array([[827, 653, 667, 568, 383, 522, 777, 443, 672],
       [169, 346, 337, 521, 881, 596,  86, 670, 250],
       [484, 479, 470, 545, 671, 545, 358, 482, 420],
       [504, 535, 502, 575, 641, 540, 361, 417, 464],
       [546, 511, 525, 537, 610, 562, 496, 562, 496],
       [450, 479, 489, 540, 627, 564, 468, 669, 492]]) ⇒ 450

array([[111,  95, 188,  45, 213, 180,  40, 162,  62],
       [107, 109, 198,  60, 219, 158,  31, 169,  61],
       [106, 120, 205,  83, 221, 130,  22, 176,  70],
       [119,  79, 173,  61, 198, 179,  40, 158,  91],
       [108, 133, 209, 114, 216,  93,  11, 185,  89],
       [107, 116, 203,  72, 220, 142,  27, 173,  65]]) ⇒ 107

array([[5011, 4035, 4898, 4817, 4286, 4436, 5116, 4811, 5243, 4312],
       [5621, 4106, 4624, 6001, 4309, 4487, 5012, 4134, 5566, 4220],
       [4430, 5149, 4931, 4217, 5285, 5001, 4595, 5225, 4437, 5064],
       [5002, 4037, 4754, 5083, 4523, 4610, 5471, 4839, 5547, 4469],
       [6002, 5680, 3738, 7976, 3646, 5114, 5471, 2514, 5482, 5387],
       [5510, 4441, 4919, 5560, 6379, 4884, 3832, 4960, 5151, 4170],
       [4195, 6053, 4907, 4009, 5252, 5212, 4117, 5030, 3669, 5552],
       [5445, 4804, 4118, 6670, 3878, 4913, 5946, 3619, 5763, 5067]]) ⇒ 5445

array([[3, 3, 4, 3, 7, 6, 4, 4, 6, 3, 3],
       [7, 5, 3, 6, 2, 6, 4, 4, 5, 5, 4],
       [5, 4, 5, 6, 5, 4, 5, 5, 3, 8, 3],
       [3, 5, 2, 5, 5, 3, 3, 4, 7, 5, 3],
       [5, 7, 3, 6, 4, 5, 5, 4, 7, 5, 7],
       [6, 4, 4, 5, 3, 7, 3, 4, 5, 5, 2],
       [6, 5, 6, 7, 5, 4, 2, 6, 6, 5, 5],
       [4, 6, 5, 5, 6, 2, 6, 6, 5, 5, 7]]) ⇒ 4

array([[112, 153, 117, 148,  92,  64, 151,  93,  97,  44,  98, 158],
       [111, 140, 131, 107, 107,  82, 126, 103, 106,  86, 107,  91],
       [110, 129, 137,  83, 115,  92, 109, 109, 108, 111, 112,  46],
       [111, 134, 144,  76, 122,  99, 109, 112, 118, 120, 115,  54],
       [108, 196, 178,  81, 110,  38, 147,  91, 108,  54, 102,  57],
       [113, 123, 115, 121, 112, 108, 123, 111, 115, 102, 111, 138],
       [113, 159, 145, 105, 120,  95, 137, 108, 128,  91, 111, 144],
       [111, 119, 135,  77, 123, 111, 101, 116, 118, 131, 117,  53],
       [112, 155, 129, 129, 104,  76, 144,  99, 109,  65, 103, 147],
       [114,  16,  33, 153,  93, 153,  72, 121,  82, 145, 114,  98],
       [111,  73, 100,  89, 110, 122,  78, 118,  97, 144, 116,  17]]) ⇒ 111

array([[ 11,   8,  21,  24,  21,  22,  -7,   4,   3,  -7],
       [-24, -34,   1,   7,   5,   1, -16,   8,   9,  -7],
       [-10,  -3, -28, -31, -29, -28,  25, -26, -27,  24],
       [-22, -16, -28, -27, -26, -31,  18, -20, -23,  22],
       [ 31,  25,  11,   4,   7,  12,  -1,   3,   1,  -8],
       [ -3,   8, -13, -15, -12, -12,   7, -11, -13,  10],
       [ 18,  18,  15,  15,  15,  13,  -4,   6,   7, -10],
       [  6,  -1,  16,  18,  19,  14,  -9,  11,  12, -10],
       [-23, -17, -28, -31, -29, -31,  17, -21, -22,  20]]) ⇒ -23
---
[[37, 17, 65, 51, 32], [98, 95, 20, 58, 29], [93, 71, 17, 59, 6]]
58
[[36, -25, -1, -8], [5, -1, -26, 8], [15, -32, 18, -27]]
-26
[[4543, 7386, 5601, 7864, 6636], [3034, 5512, 4518, 4571, 4476], [7700, 4686, 4258, 4217, 4971]]
4571
[[34, -16, 5, -15, 15, 31, 27], [42, -27, -2, -25, 15, 37, 34], [17, 20, 17, 21, 16, 11, 14]]
37
[[-878, 138, 107, 569], [42, 182, -91, 233], [-93, -33, 294, 36]]
-91
[[130, 787, 990, 75, 628], [402, 351, 207, 312, 453], [479, 790, 223, 679, 443]]
312
[[530, 451, 571, 452, 405], [296, 778, -644, 354, 293], [352, 404, 391, 435, 482]]
354
